array([ 189,  884, -732,  141,  -83,  105,  860]) value 141

array([[ 367, -550,  657, -186, -293,  137],
       [-256,   11, -304,  178,   40,  595]]) value -186

array([36, 77, 60,  4, 81, 83, 97]) value 4

array([[ 95,  96, 224,  59,  66],
       [ 82, 103, 161, 115,  82],
       [138,  74, 187,  88,  98]]) value 59

array([58, 32, 68,  8, 93, 59]) value 8

array([[  74,  180,  421,  865,  595],
       [ 134, -158, -282, -554, -338],
       [ 477,    9, -246,  201,   32]]) value 865

array([[-20,  -1, -13,  11,   3,   5],
       [ 31,  23, -15,   8,   1,  -2],
       [ -3,   2,   5, -14,   5, -27]]) value 11
---
Q: [-14  21  87 -99 -22]
A: -99

Q:
[[ 16  -3 -31 -29  -6 -80]
 [ 56 -68  -2 -45 -52  37]]
A: -52

Q: [-35 -64  86 -44 -11]
A: -44

Q: [-27  -7  59 -85]
A: 59

Q: [ -50  -44  -34  -60 -100  -74  -48]
A: -74

Q: [-14  56  22  92]
A: 22

Q: [ 33 -49 -27 -79]
A: -27

Q: [ -72 -101  -83    8  -24   19  -16]
A: 19

Q: [ 46  25 -76  20  91]
A: 20
---
[ 0 75 40 43 99] ans = 43

[[ 78  47  72 -33  36 -46]
 [  4   4 -46 -82  39  31]
 [ 87  85  23  54 -24 -62]] ans = -33

[[ 32 -22 -64 -69 -48 -43]
 [-78   3  -7 -33  42  -4]
 [ 13 -22 -65 -62 -60 -28]] ans = -69

[ 93   7   4 -52   9 -64 -45] ans = -52

[[ -4 -83 -12 -41]
 [ 10 -70  11 -53]
 [  0 -74  -9 -47]] ans = -41

[-22  25 -14  26  18  79] ans = 26

[ -42   45 -102  -43  -59  -55  -85] ans = -43

[[  2 -46  88 -43]
 [ 25  40   5  57]] ans = -43

[  79   11   30 -104   -2    0   13] ans = -104
---
7.75	11.04	5.91	-7.50	-19.31
-3.10	7.03	-18.51	-7.67	3.20
-> 11.04, -19.31

0.17	0.00	0.03	-0.14	-0.07	-0.12 -> 0.17, -0.14

-109.79	-3.83	9.98	104.42	-75.04 -> 104.42, -109.79

0.076	0.001	-0.110	-0.094	0.143 -> 0.143, -0.110

0.704	0.973	-0.581	1.392	-1.237 -> 1.392, -1.237

-63.280	-17.312	165.651	-162.538	-67.055	33.985	45.445
-84.036	-66.635	-111.595	56.861	-52.388	-68.797	-47.077
-54.080	-89.402	9.709	-49.593	3.923	-80.603	-97.946
-> 165.651, -162.538

101.43	49.08	-29.46	-49.32	72.38
-98.06	-148.12	182.34	-149.78	59.67
-85.16	42.05	-102.14	87.70	-10.15
-> 182.34, -149.78

-25.6	6.9	-12.9	149.5	-108.2 -> 149.5, -108.2

2.583	-13.531	2.640	2.640	10.678
12.653	14.646	12.334	12.334	6.842
0.530	18.373	4.541	4.541	20.747
-> 20.747, -13.531

-18.93	12.17	17.34	-2.32	-23.56	5.81
-2.89	-8.29	3.38	18.93	1.13	-1.67
-11.51	-3.71	-3.94	21.37	-23.21	14.92
-> 21.37, -23.56
---
[[1.458, -0.897, -0.153, 0.673, -0.707],
 [-2.052, 0.985, 0.618, -0.068, 0.910],
 [-0.468, 0.253, -0.812, -1.643, -0.010]] -> 0.618

[3.79, 10.51, -16.65, -4.53, 10.19] -> -16.65

[[-0.154, -0.151, 0.012, 0.025, -0.061],
 [-0.175, -0.164, 0.014, 0.026, -0.103],
 [-0.211, -0.157, -0.054, 0.154, -0.134]] -> 0.014

[-0.77, 0.19, 0.53, -0.97, 1.73] -> 0.53

[50.7, -26.7, 158.1, -106.1, 95.2] -> 158.1

[[2.2, 0.3, -1.7, 0.8, -1.1],
 [2.2, 0.3, -1.7, 0.8, -1.4],
 [1.3, 0.3, -1.7, -2.4, -0.5]] -> -1.7

[-18.873, 2.660, 6.702, 11.729, -5.952] -> 6.702

[[-5.56, -15.76, 1.30, 7.46, 17.73, -8.09, 24.20],
 [-14.47, -18.03, -23.70, 3.93, -6.12, -2.99, -3.61],
 [-7.78, -15.98, -8.48, -5.44, 4.39, -6.04, -1.91]] -> 3.93

[12.22, 14.58, -10.91, -8.62, 15.69] -> -10.91

[0.108, -0.181, -0.086, -0.146, 0.089, -0.103, -0.178] -> -0.146
---
[[5 4 4 5 6 6 6]
 [4 6 4 7 3 6 3]
 [3 2 3 5 8 4 8]] ==> 6

[[3 2 2 6 3]
 [5 7 3 1 4]
 [3 3 6 5 4]] ==> 2

[[24 25 17 32 87]
 [19 61 22 14 32]
 [66 14 43 18 41]] ==> 17

[[ -5 -13 -13  19 -38  -8 -35]
 [-10   0 -33 -16 -13  -4 -13]
 [ 15   6  37  30 -16   8   8]] ==> -38

[[5981 5941 6358 6605 5568 5854 6278]
 [6574 7235 6138 4713 7356 7736 4815]
 [3156 4314 3026 4430 5124 7871 7322]] ==> 5568

[[12 43 74 14 15 73]
 [16  2 18 20 74 62]
 [79 94 79 60 17 26]] ==> 14

[[336 690 305 151 161 410]
 [304 484 303 278 196 214]
 [453 986 435 200  65 456]] ==> 151
---
57,102,-60,-100,-7,94 -> 102

-58,57,72,-84,67 -> -58

55,-10,-59,-7
22,-36,0,28
0,-5,-91,7
-> 28

79,32,101,-52,-36,-27 -> 32

67,-45,42,-19,-94,-3,-4 -> 42

-49,-75,39,78,24,-67,72
-44,-72,42,82,24,-70,75
-> 42

82,-56,-98,61,85,9,-91 -> -98
---
array([37, 83, 55, 98, 63]) Answer: 55

array([[  2,  64, -29,  51, -87, -73],
       [-57, -38,  48, -63, -51, -97]]) Answer: -29

array([[-83,  -4,  77, -91, -86,  71, -77],
       [-88,   2,  76, -93, -78,  68, -80]]) Answer: 77

array([[  8,  11, -12,  -8,   4,  16, -29],
       [ 41,  60, -45, -75,  -3,  69, -77]]) Answer: -12

array([21, 86, 55,  1]) Answer: 55

array([ -6,  15,  21,  42, -57, -80, -34]) Answer: 21

array([  90,  -56, -107,   67,   81,    5]) Answer: -107

array([[ 93, -35, -44, -36, -46],
       [ 57, -34, -18, -33, -18],
       [ 25, -38, -42, -37, -44]]) Answer: -44

array([[ 30,  21,   3,  20, -31, -17,  38],
       [ -2, -12, -53,  42,  38,  23,  45],
       [-16,  28, -21, -78, -51,  29, -47]]) Answer: 3
---
[[-78 -22  -3 -34]
 [ -1  60  61  22]
 [-22 -74 -47   5]] >> 5

[[ 30 -70 -25  29 -30]
 [ 27 102  91  16  26]
 [-67  54  40 -80 -35]] >> -35

[[-79 -41  59  30]
 [-54  26  21 -21]
 [-34  -4 -35   4]] >> 4

[[-51  18   2   2 -38  15 -66]
 [-48   9  19  20 -54  28 -85]
 [-56  58  77 -98  62  48 -73]] >> -73

[[ 10 -37  56 -18]
 [-14   6  16  84]
 [ -1 -30   8  78]] >> 78

[[-37 -95  97 -19  27  53 -49]
 [ 29  28  55 -15   9 -22 -16]
 [-25   4  36  22 -39  -9  32]] >> 32

[[76  0 19 70 -6]
 [67  0 23 77 -9]
 [70  0 23 77 -9]] >> -9

[[ 17 -73 -19 -23   3 -40 -55]
 [ 90 -12  12  27  23  17  84]
 [-53 -24 -12  21  47 -32 -47]] >> -47

[[ -2  21 -93  -1   4   0  18]
 [-28   5  -4   2 -29  -5  10]
 [-36   5  63 -22  48   4  13]] >> 13
---
[[ 41  53  23  77]
 [  3  53   9 -76]
 [ 22  53  -5 -29]]
22

[[-49 -18 -49  26 -23]
 [ 26   3 -55  67  -2]
 [-82  27 -80  58   5]]
-82

[[  1  -8   8  -3]
 [  2   2  -1  24]
 [-20 -40   2 -81]]
-20

[[ 21 -36  62  17 -83]
 [ 45  29  18  -8  33]
 [-17  88 -73   0  74]]
-17

[[-80  10 -58  17]
 [ 49   6  68  41]
 [-46   9 -32  46]]
-46

[[ 13 -43  47 -52  75  62 -58]
 [  0 -52  -9  22  36 -18 -32]
 [ 27  47 -16  37   3  27  -1]]
27

[[ -18  -20   11    3  -15  -11  -56]
 [  19  -40  -17  -42   35  -10   49]
 [ -24 -100  -12  -21   27    2   10]]
-24

[[-79 -35  20  -6 -38 -10]
 [-25 -39   3 -38  19 -59]
 [-34 -10  11  29 -76  55]]
-34

[[ 89  72  34 -53  90 -46   9]
 [ -7  66  76 -71  28 -68 -16]
 [ 15 -81 -43 -79 -47  85  -4]]
15
